In the rows, 128 means zero.
The rows of R fall into 4 groups, and each row is roughly a mix of its group's hidden directions.
R (144 x 14):
[[142 101  98 161 141 117  53 143 164 107  91 116 135 119]
 [105 176 155  93  97 117 206 136 113 124 125 123 125 139]
 [106 148 146 165 135 123 114  86 105  71  69 131 137 106]
 [ 94 127  66  84 103 149 150 133 141 173 138 152 115 155]
 [120 158 149 119 120  82 137 134 121  79  60 104 138  99]
 [117 169 161  98 118 132 208 131 101 140 146 137 106 140]
 [105 133  50  75 119 141 121 129 155 137 122 129 107 165]
 [ 97 152 198 137 122 133 160  85 102  85 125 112 135 120]
 [141 159 153 125 136 140 182  92  75  98 162 156 135 149]
 [126 102  67 106 111  96  78 147 136  96  84 116 135 138]
 [108  96 102 138 124 120  69 164 160 134  76 102 111 104]
 [153 171 149 101  97 101 190 151 124 140 153 116 122 170]
 [ 83 170 135  87 141 135 175 113 145  85 105 135  90 131]
 [155  76 125 165 118 135  86 127 102 166 160 129 176 112]
 [137 141 126 121 120  76 103 158 146 113  60  86 131 100]
 [131  93  97 164 124 171  93 144 120 197 152 134 126 131]
 [118 155 148  85 129  82 149 120 127  62  86 111 121 117]
 [107 170 161  93 111 134 206 140 108 130 141 120 106 141]
 [120 157 164 101 132  81 140 128 139  71  82  96 120 106]
 [143 165 162 119 133 122 180  98  71  82 142 135 140 140]
 [ 99 169 162  70 122 114 186 109 134  99 126 115 113 132]
 [103 165 150 112 114  86 154 127 130  80  63 118 127 110]
 [174  98 124 184 121 116  92 152  99 178 132 133 151 115]
 [121 171 165 107  92 120 205 146 112 125 143 118 135 148]
 [105 102  92 127 116 128  81 165 175 170  97 105 107 116]
 [170 120 142 151 145 167 128 150  93 151 168 101 174  94]
 [140  93  60  91 118 137 107 136 123 119 167 143 131 177]
 [142  83 100 166 161 141  51 124 137 131 116 134 123 108]
 [152  99 110 158 155 169 107 105 113 150 186 167 121 153]
 [ 89 150 106  58 131 122 135 102 151  95 109 110  93 151]
 [149 152 126 126 177 118  93 118 189  81  99 108 119 110]
 [108 157 129 110 114  87 133 133 123 100  49 103 129  95]
 [101 166 127 100 114  92 143 122 115 103  53 104 124 102]
 [166 112 144 174 105 122 120 177 118 170 138 113 177 103]
 [172 100 118 179 121 114  85 162 123 170 124 122 164 104]
 [169  96 116 142 145 161 112 131 121 157 203 147 134 155]
 [143 103 151 161 148 187 122 137 127 166 194 123 135 122]
 [100 126  95  66  93  98 125 158 165 137 101  94 115 138]
 [158 112  98 140 116  82  90 175 182 132  97 122 146 124]
 [190  91 107 145 131 107 103 141  97 104 157 154 175 132]
 [126 158 144 115 151 104 132  98 109  47  84 121 122 117]
 [125  87 110 143 124 119  70 181 173 140 101 102 120 112]
 [105 162 122 103 113  87 132 126 125 105  49 103 124 102]
 [118 128  81  62 100 105 161 159 155 158 132 146 123 145]
 [166 127 140 160 160 175 130 121 104 129 170 132 184  95]
 [123 162 151 114 133 137 176  75  72  92 144 146 133 141]
 [ 80 143 128  88 128 114 124 127 184 142  86 104  81 115]
 [ 84 144 116  95 126  94 120  99 148 122  62 134  85 118]
 [ 78 157 124  92 119 101 135 111 161 114  68 118  88 126]
 [144 162 173 117 128 129 180 106  80  87 159 121 139 150]
 [157 111 138 152 127 167 139 149 118 177 188 130 174 112]
 [100 129 116 113 139  92 103 101 153  90  79 143  70 148]
 [151  97 123 155 138 153 118 153 162 159 191 158 107 165]
 [171  91 111 172 161 128  65 111 142 121 148 154 128 144]
 [ 84 146 153 153 125 184 169  86  98 150 144 151 123 127]
 [114 112  92 110 113  98  94 171 169 152  75 107 120 105]
 [129 128 108 111 133 166 162 100 102 160 190 167 121 161]
 [127  97 106 182 119 170  97 137 127 195 147 140 137 130]
 [107 151 144  98 106  86 139 153 126  89  66  88 121 111]
 [ 82 119 114 111 153 145 105  77 151  64 112 146 111 136]
 [135 151 153 118 135  81 132 115 129  48  84 122 139 115]
 [181 108  97 116 109  60 104 160 121 113 112 132 158 138]
 [ 70 148 138  96 115 123 145 124 123  89  87 107  74 148]
 [165 103 144 156 158 177 115 143  95 137 181 116 159 102]
 [131 159 152 116 134 143 180  83  73 100 161 147 137 146]
 [146  85 109 182 141 128  53 127 143 109 116 132 142 126]
 [119 100  80 112  94  95  87 170 159 144  87 109 135 128]
 [148 134 155 146 123 177 154 159  86 151 171  90 161 116]
 [125 107 105 184 106 149 113 146 141 199 127 159 151 119]
 [173 142 167 146 146 131 155 103  80  95 170 138 165 131]
 [ 70 149 119  66 139 143 154  96 140 100 105 125  95 121]
 [163  89  69 115 135  98  75 168 125 117 109 125 127 130]
 [164  99 143 163 140 172 119 145  97 158 190 126 152 123]
 [110 170 139 106 114  85 156 123 116  93  60 116 133 102]
 [124 158 150  97 143  94 154 105 107  53  95 130 124 114]
 [ 98  98 111 106 119  84  93 119 131 129  90 141  62 148]
 [150 160 166 174 175 172 150 104 123 155 155 144 112 114]
 [120 157 139 106 131 149 178  71  79 116 162 153 134 147]
 [130 150 195 187 131 117 120 109 158 101 108 106 152 110]
 [ 52 140 143 119 119 166 161  90 117 136 118 145  89 129]
 [159 106 103 165 139 113  67 160 170 129 100 116 153 107]
 [158  81 123 189 123 129  69 141 118 140 135 128 166 117]
 [ 92 142  95  57 139 127 122 105 156 104 108 105  87 140]
 [140  84  80 123 100 103  86 181 146 163 116 122 140 129]
 [139  84 132 186 113 135  79 152 121 137 120 116 177  99]
 [ 98 170 145 100 113  96 160 121 111  82  71 109 111 124]
 [155 160 168 111 124 123 187 116  89 101 172 128 150 148]
 [152  92 104 175 154 129  57 144 151 132 104 129 135 103]
 [158  86 120 152 143 162 105 133 138 159 199 152 142 143]
 [101 167 149  84 109 127 201 104 105 126 144 140 116 148]
 [181 168 133 144 104 112 158 163 120 110 138 101 183 149]
 [165 128 131 139 137 155 141 138  85 143 152 118 199  84]
 [139  81  87 134 105 108  73 176 142 160 109 109 135 125]
 [136 100 119 140 115 147 124 168 129 218 155 135 121 116]
 [177 101 121 165 157 139  98 143 104 189 157 143 119 111]
 [118  91  92 148 131 132  63 151 165 163  95 118 122 103]
 [123 159 162  96 131  89 151 108 133  51 105 113 132 130]
 [174 143 141 165 132 154 147 130  74 125 157 123 187 115]
 [194 119 127 154 152 140 114 138 103 137 156 122 188  96]
 [104  98 134 147 129 152 119  99 100 207 144 158 107 110]
 [114 173 151  85  94 115 204 135 116 133 135 118 129 145]
 [145  87 100 166 161 137  56 127 139 142 112 140 132  95]
 [128 162 155 116 131 145 181  76  79 109 160 145 145 139]
 [ 82 158 120  73 141 133 151 109 156  82 109 120  87 140]
 [ 86 163 110  56 134 123 159 103 151 112 103 124 100 125]
 [156  83 109 151 144 161 108 140 136 160 193 163 132 144]
 [174 125 101 119 128  73 111 142 114  64 102 133 158 136]
 [164 156 179 123 126 115 176 137  97  88 167 113 142 151]
 [142 100 130 151 138 173 124 120 142 167 204 154 137 149]
 [135 100 111 134 137 168 128 114 144 171 199 165 123 155]
 [119 141 101  94 111  71 123 129 196 136  85 136 122 131]
 [116 163 140 149 146 118 118  92 137  73  90 124  75 161]
 [159  91  91 151 140 115  51 145 155 139 113 109 139 121]
 [185 122 111 140 118  77 107 159 135  81 131 129 139 175]
 [197 139 113 127 131  83 110 161 129 114 112  98 176 115]
 [114 146 141 128 110  95 120 161 146 120  58  81 141  89]
 [142  99 141 156 145 173 121 111 133 142 206 152 127 158]
 [152  88  79 137 122 105  70 174 131 150  98 121 131 115]
 [113 106 143 148 104 161 129 148 138 214 164 116 126 126]
 [125 151  95  74 154 120 120 152 179 129 100  97  84 120]
 [147  83  94 161 150 129  47 130 139 136 111 124 131 113]
 [106 164 141 107 113  89 147 130 115  86  58 105 129 105]
 [149  95  88 159 121 151  99 154 146 192 161 145 142 143]
 [107 104 123 147  93 150 137 154 139 216 149 137 140 123]
 [140  77  91  86 111 111 102 180 104 165 141 112 115 129]
 [ 82 137 104  82 103  92 146 115 176 148  89 153 127 114]
 [137 169 147 110  79  90 190 131 113 129 136 128 150 166]
 [117 108 154 170 155 190 122 105 105 126 176 141  99 146]
 [ 96 180 134  89 125 114 186 106 143  92 107 146 105 143]
 [142 106 118 150 142 170 123 108 140 173 195 168 136 145]
 [142 121 128 140 138 155 131 117 119 199 150 137 175  72]
 [140 147 111 105 136  72 103 125 128  81  62 109 113 121]
 [109 106 121 129  79 130 159 133 126 195 164 168 144 147]
 [ 96 122  70  69  93 134 152 138 142 158 142 144 123 160]
 [114 157 159  89 123  81 144 126 141  73  86  95 121 114]
 [111 170 138  63 109 123 191 133 116 148 140 109 108 139]
 [152  81 133 164 141 164 103 146 142 146 197 144 137 142]
 [125 164 184 157 167 164 159  87 101 127 141 130 109 109]
 [141 142 151 147 108 173 176 150  96 140 176 116 175 132]
 [ 94 113  83 123 123 125  92 143 179 166  87 134  87 130]
 [166 150 105 118 103  71 141 151 143  80 112 132 169 157]
 [140  95 124 148 148 177 117  98 110 141 199 157 137 147]
 [ 98 153 161 153 131 146 127  67 124  62 116 117 140 143]
 [123  74 117 169 158 163  60 123 117 131 126 128 123 101]]
One row of each group comes first, with its name. Which group is each row after those in?
[112  97  49  94 107 146 119 138 110 159 139 154 122 154] | <92>
[171 124 142 166 124 159 142 142  85 156 176 127 179 123] | <99>
[120 180 149  84 114 115 208 139 127 140 134 129 115 137] | <86>
[162 152 172 136 133 129 177 124  77  91 165 134 153 138] | <24>

[103 155 158  91 124  92 151 111 111  66  87 107 122 115] | <92>
[126  79 105 150 109 169  91 143 119 180 171 119 133 152] | <92>
[182 133 107 121 120  63 103 156 117  93  95 110 149 136] | <99>
[183 111 124 186 106  95  97 151 123 152 129 137 171 134] | <86>
[130 159 127 121  80 110 171 144 114 193 113 114 168 114] | <99>
[ 69 156 127  84 136 141 159  92 135  83 103 136  99 128] | <86>
[ 77 154 153 135 145 167 136  95 160 165 116 115  78 116] | <99>
[133  81  98 145 134 116  64 161 174 146 107 124 132 103] | <24>
[155 133 160 172 162 146 116  88  98  69 152 142 143 136] | <92>
[164 100 154 193 123 139 118 150  93 159 159 141 162 118] | <86>
[162 121 165 180 119 139 154 158  83 168 162 138 146 121] | <86>
[137 141 139 122 138  80 107 125 134  54  74 106 131 113] | <92>
[147 105 107 185 134 159  97 147 134 198 141 144 132 119] | <92>
[173 110 164 187 121 138 134 163 105 149 173 131 156 130] | <86>
